The rows below come in pairs that one turn or mirror swaps. Which row does each named row swap with?
j468: [-14  10 -17  -8  22  13 -27  24  17  -5 -15 -20  15  -2  14  -7]
j916: [ -5  22   6  43   6  17   7   1  -7 -16   6  12  13 -13   6  18]
j531: [-16 -43  16  -7  -4  -3 -11   0  16  15  -1  -7  -9  20  -3 -14]
j204: [ -2  22 -16  32 -10  14  20   8   7 -21  -8  23 -10  -8   5   4]
j365: [ 17  -9  -4 -27   9 -21  -3  -1  11 -16  14  23  23  16   5  -3]
j709: [  0  23   5  24   8   1  15   8  -2 -29   1   0   3 -29 -13  20]
j607: [  7  -8 -17 -30  10 -19   2 -34  -4   2 -13 -17   8   5   0   0]
j321: [ -7   8   9  46   6  18  11  -1  -2 -23  -1  -1  -3 -18   2  20]
j849: [-15 -27  17 -21  -2   2 -18   8   2  17  -1   2  -9  28  -4 -23]
j347: [  6  19  -7  35   0   6  17  -1   2 -27  -2  14  12 -12  -6  24]
j774: [ 17  10 -12  21  -4 -11  -2  17  27 -21  16   6  20   6  -2 -23]
j438: [-20   4  30  12 -13 -10  -3   2 -36   9 -16 -17  -8 -15 -12  -7]
j793: [-20   1  20  19 -26 -12 -15   6 -37   8 -20   0  -4   6 -10 -13]
j79: [ -2 -30  -6 -19 -15   7 -17   1  11  -4  24 -10 -11  13 -14 -21]
j785: [  5  -9   4 -12   5   2  16  13  24 -20  29   4  21  14  18   2]
j594: [ -7   1  25  14 -14 -32  -8   7 -43  -4  -2   0  -4  -4 -12  -7]
j53: [ 21  -6  -8 -29  10 -19   0 -26 -12   1  -5 -25   3  14   8  -4]
j957: [ 21 -24  -6 -20  10 -20  -5 -28 -14  -7 -12 -24  10  -4   8   2]
j57: [-10   7 -17  -5  25  12 -23  22  18 -10 -12 -20 -14   7  23  -7]
j753: [ -8  -3  18  14 -23 -23   5  -6 -37  14  -6  -9 -18   2 -14  -5]
j889: [-26  13 -21 -16  12  11 -21  20  13 -17 -11 -16  -2   3  24  -9]
j16: [ -6  13  -5 -11   9  19 -26  16   8   0 -16 -23  12  -4  37  -8]
j839: [ -9  -1  16  21 -21 -23 -23  -3 -36   1  -4   3  -6   0 -24  -4]
j218: [  1   1  13   4 -18 -23   0 -17 -42  11 -10  16  -2   4 -15   7]
j508: [ 26  -8 -15 -25   4 -21 -22 -19   8  -5 -13 -19   5  -5  -8   7]
j277: [  1 -15   1  -9  26  13   8   6  16  15  18  15  18   2  19 -13]
j964: [ 14  -6 -13 -27   2 -10 -13 -25  -5   0  -8 -31  23   4  -7  -2]
j439: [ 12  -7  -3 -13  14  20  14   0  27 -17  19  12  14  16   4   6]
j477: [-11  11  19  10 -10 -39 -13   0 -40   3  -4  -3  -2  -3  -7 -12]
j846: [-10   9   3  25  14   6   3  -6  -4 -20   0  23  -4 -32  18  27]
j958: [ -5  23  -4  35   5   8  21  19   2 -18   8   8  -7 -14   5  16]
j212: [-11  -4 -13  -1  19  10 -26  28   7 -23 -11 -20  -1  -8  31  -7]
j301: [-16  -7  18   2 -26 -18 -19  -9 -40 -10   0   3 -17 -14   2   0]
j31: [  1 -13  12  24 -14  -1  -9 -15   7  23  -9 -11  13  14   1 -39]
j335: [ -8  19  -1  43   6  16   5 -11   6 -25  -1  -5  -3 -18   3  15]
j985: [ -8 -37   4  -9 -17   1  -7 -15   9   9 -13  -9 -11  21   8 -27]
j202: [-16  22  -5  32  -6  26  -5  15  -2 -21  -3  15 -11  -8   6  21]
j580: [ -4   3   5  11 -32 -19   8  -7 -32  11 -18  14 -13   5  -6 -18]
j185: [ 12  -3 -13 -10  12  -6  11  16  26 -24  12  20  13   9  22  -9]
j253: [-22 -26   6  -4  -7  29 -22  -9  21   1  -9  -4  -6  19  17 -14]

Swapped with j839: j916
Swapped with j212: j957
Swapped with j468: j964
Swapped with j531: j785
Swapped with j753: j958

The rows below come in pairs that one turn or mirror swaps. Which row does each named row swap with?
j213: [ 61 -32   1 -34  27 -21   9  17 -10 -48 -13  12  -6   0  32 -51 -17   4
  23  31]
j685: [ -8 -33  -6 -32   3  -1  53  -1 -25 -24  -6  -8   8 -12  21  -6   2  -7
   6  -9]
j273: [-14 -30   2 -28   9  -5  -5  25  13 -46 -26   8  -2 -30  34 -59 -19   1
  29  10]
j391: [ 25 -12  10 -45  18  -4  -4  24 -19  -4 -30  -5  12 -24  28 -22  29  20
  14  15]
j415: [ 15 -32  -2 -44 -16 -19  42   7  -2  14 -23  17  -6 -31  28 -33 -30  -3
  25  -2]
j261: [ -3 -51 -13  -1  39  -2  14  10  -9 -55 -33 -18  -9   2  42 -16 -23   2
  26  21]
j194: [ 21  -7 -14 -31  37  -1  22  37  -6 -31 -27   6  -9 -31  10 -30  -5  32
  38 -23]
j239: [ 36 -28  -5 -33  -3 -27   5  16 -10 -56 -39  14   1 -13  14 -10 -55  -2
  26  22]
j101: [ 17 -33   4 -34  60 -14   3   7 -12  10 -14  -1  -5 -10  20  -8 -40  -3
  18  16]
j833: [ 18 -10  24 -31  23   4  24  11  18 -32 -34 -24  -7 -29  18  14  -9 -22
  22   9]
j355: [ 31 -11   9 -41  19 -26  26  21  -4   4 -32 -21  -4 -12   5 -55 -25  21
  28   9]
j723: [ 23 -28   3 -16   3  -5  22  -1 -25 -36  -8 -19   4  -1  28  15  -3 -34
  18  18]
j578: [  3 -25  -8 -35   8  -7   5   0 -29  10 -25  14  -6   8  42 -30 -24  34
  19   6]
j946: [ 41 -17   6 -43  27 -18  12  27  13 -36 -22 -40 -12   0  38 -23 -40 -13
  20  11]
j319: [ 50 -16  -6 -13 -26 -15  29  14 -14 -30 -13  -2  -3  12  21 -31 -26 -22
  24  15]
j330: [ 12 -26  -8 -20  29 -19  28   9   1 -56 -28  -2  -8 -22  28  -1 -15 -30
 -16  28]
j649: [ -9 -17  -5 -32 -10  -2  24  21 -10 -65 -41  -2 -17   8  28 -42 -26   5
  21  23]
j315: [ 25 -25  14 -33   4   0  30  15   5 -38  -1 -26 -26 -36  -4 -19   2 -17
  28   8]
j487: [  8 -18   3 -19  14  12  21  22   9 -47 -32 -10  30 -11  12 -10   7  18
  48  15]
j77: [ 40   5  14 -37  -1 -35   0  19 -18 -17 -38   7   4 -11  51 -24   6  -6
  28  12]
j749: [ 20  -4  -4 -37  14  -9 -10  40  -6 -18 -26   6  -5  -9  12 -30  11  34
  45   0]
j448: [ 57 -27  -8 -25  25 -12   3  11 -29 -16 -39   7  13 -16  28 -17  18   1
  32  25]
j748: [ 12 -32 -10 -32 -14  -9   8  -6 -10 -25  -2  -1 -32   9  33  10 -40  10
  11   0]
j992: [ 12 -16 -13 -26  16 -27  26  42   3 -53 -21 -16  -4 -31  19   2  -1  35
  13  -7]
j740: [ 15 -45  -2 -25   3  32  24   2 -18 -18 -21 -27   3 -17  29   7  -6  -7
  37  27]
j360: [ -8 -30 -27 -35  41 -13  41  16 -19 -26 -25  20 -26 -25  32 -26  -8  20
   9  -9]
j560: [-17 -34 -21 -15  32  19  32  29 -10 -53 -16  -8  -5 -26  15  -7 -13  10
  16  24]
j660: [ 41 -32  -4 -22   4  11  20  10 -34 -14   0  -9  -1 -12  51 -11  15   5
  27  28]
j866: [ 21 -30   1 -23  35 -15  32   3   8 -10 -43  31 -14 -23  25 -53 -37  11
  26   4]
j859: [ 35 -26  -1 -14  41   2  11   3 -24 -41 -28  19  -6 -12  44 -24  17  32
  19  16]
j127: [-13   0   4 -36  17 -17  18  41  -4 -38  -7 -19 -21 -15  35  -9 -12  26
  -5  -6]
j652: [ -5 -15   3 -25  20   2  42  14 -24 -14  13   7  -7  -1  23   9   6  12
  17  27]
j524: [-11 -30 -10 -27  20   1  28  11 -16  14 -21  31   5 -18  25 -46 -27  14
  20   7]
j855: [  7 -23  16 -16   7 -40   6  26   0 -60 -33  22  -4 -38  18 -30 -27  -2
  12   2]
j257: [ 25 -22   0 -30  33  -4  14  24  -8 -43  -8 -22  -4  -4  39 -27 -73  -3
  23   8]
j491: [ 13  -6   7  -1  23 -12  20  12 -18 -15 -34  14   2 -16  21   7 -63  -3
  18  14]
j627: [ 17 -15   9 -48  11  21  18   4 -30 -12 -14 -19   3 -28  49 -12   5  15
  33 -11]
j521: [ 49 -36  -2 -24  50  -9  11  13 -12 -22  -7   0   3   1  24 -18 -48  30
  12  16]
j567: [ 12 -35  10 -53 -19 -24  22  17   3 -49 -30  -4 -12 -24  31   0  17  -2
  22  14]
j138: [  0 -36   1 -21   4   6  23  17  -9 -22  -4  -3 -35  -9  50 -20 -41 -31
  17  31]
j371: [ 27  -3 -19 -27  39   4  -2  10 -18  -5  -5  -8   6  -5  45  -6  -2  16
   0 -10]
j614: [ 16 -22 -10 -28  24  -3   9  16  -6  30 -39  -2 -12  -5  38 -35 -39   0
  15  14]
j65: [ -3  -6  17 -18 -16   7   9  17   6 -26 -24  -4 -21  11  36  -1 -39  24
  17  22]
j986: [-11 -19   3 -22 -35 -14  33  13   0 -20 -12   3  -3  -4   7 -26 -23 -10
  26   2]
j674: [ 45 -20   1 -29  35  -9  10  12  -4   3 -20  -4   5 -37  16 -34  17 -14
  25  18]
j928: [ 38  -5  -5 -47  -3 -16  26   7   8 -18 -24  18  -1   4  16 -20 -25 -22
  53   8]
j739: [ -3  -2  -5 -25  29   5  23  18  -9 -74 -25   5  -5 -29  21 -12   4   9
  21   1]
j229: [ 21 -19   5 -25 -36  -9  13  16  -2  -6 -23  20  -1 -35  15  -7 -33   0
  20  12]
j651: [ -2 -30  10 -17  35  -4  20  21 -16 -48  -2   4 -20 -22  20 -55 -44 -11
  27   8]
j205: [ 23 -30  -4 -13  27 -24  26   3  10 -45 -30   2 -13   5  20 -23 -65   5
  17  36]
j554: [-15 -30  -1 -24  33  -1  40  12  -1  15 -15 -11  -2  -1  48 -30 -10   1
  18  20]
j982: [ 41 -24   1 -16  -5 -23  24  17  12  23 -15  -4  -9 -21  32 -21 -31  15
  14  17]
j851: [ 14 -43  -8 -10  35 -35   1   7 -28 -36 -42 -12 -21 -21  45   0 -17   1
  11  31]
j501: [ 24 -41 -22 -23  22 -43   5  10  -4 -60 -33   4 -12  -5  30   1  -2  21
  19   1]

Swapped with j257: j992
Swapped with j614: j391
Swapped with j866: j859
Swapped with j65: j833
Swapped with j138: j567
Swapped with j273: j851
Swapped with j651: j501

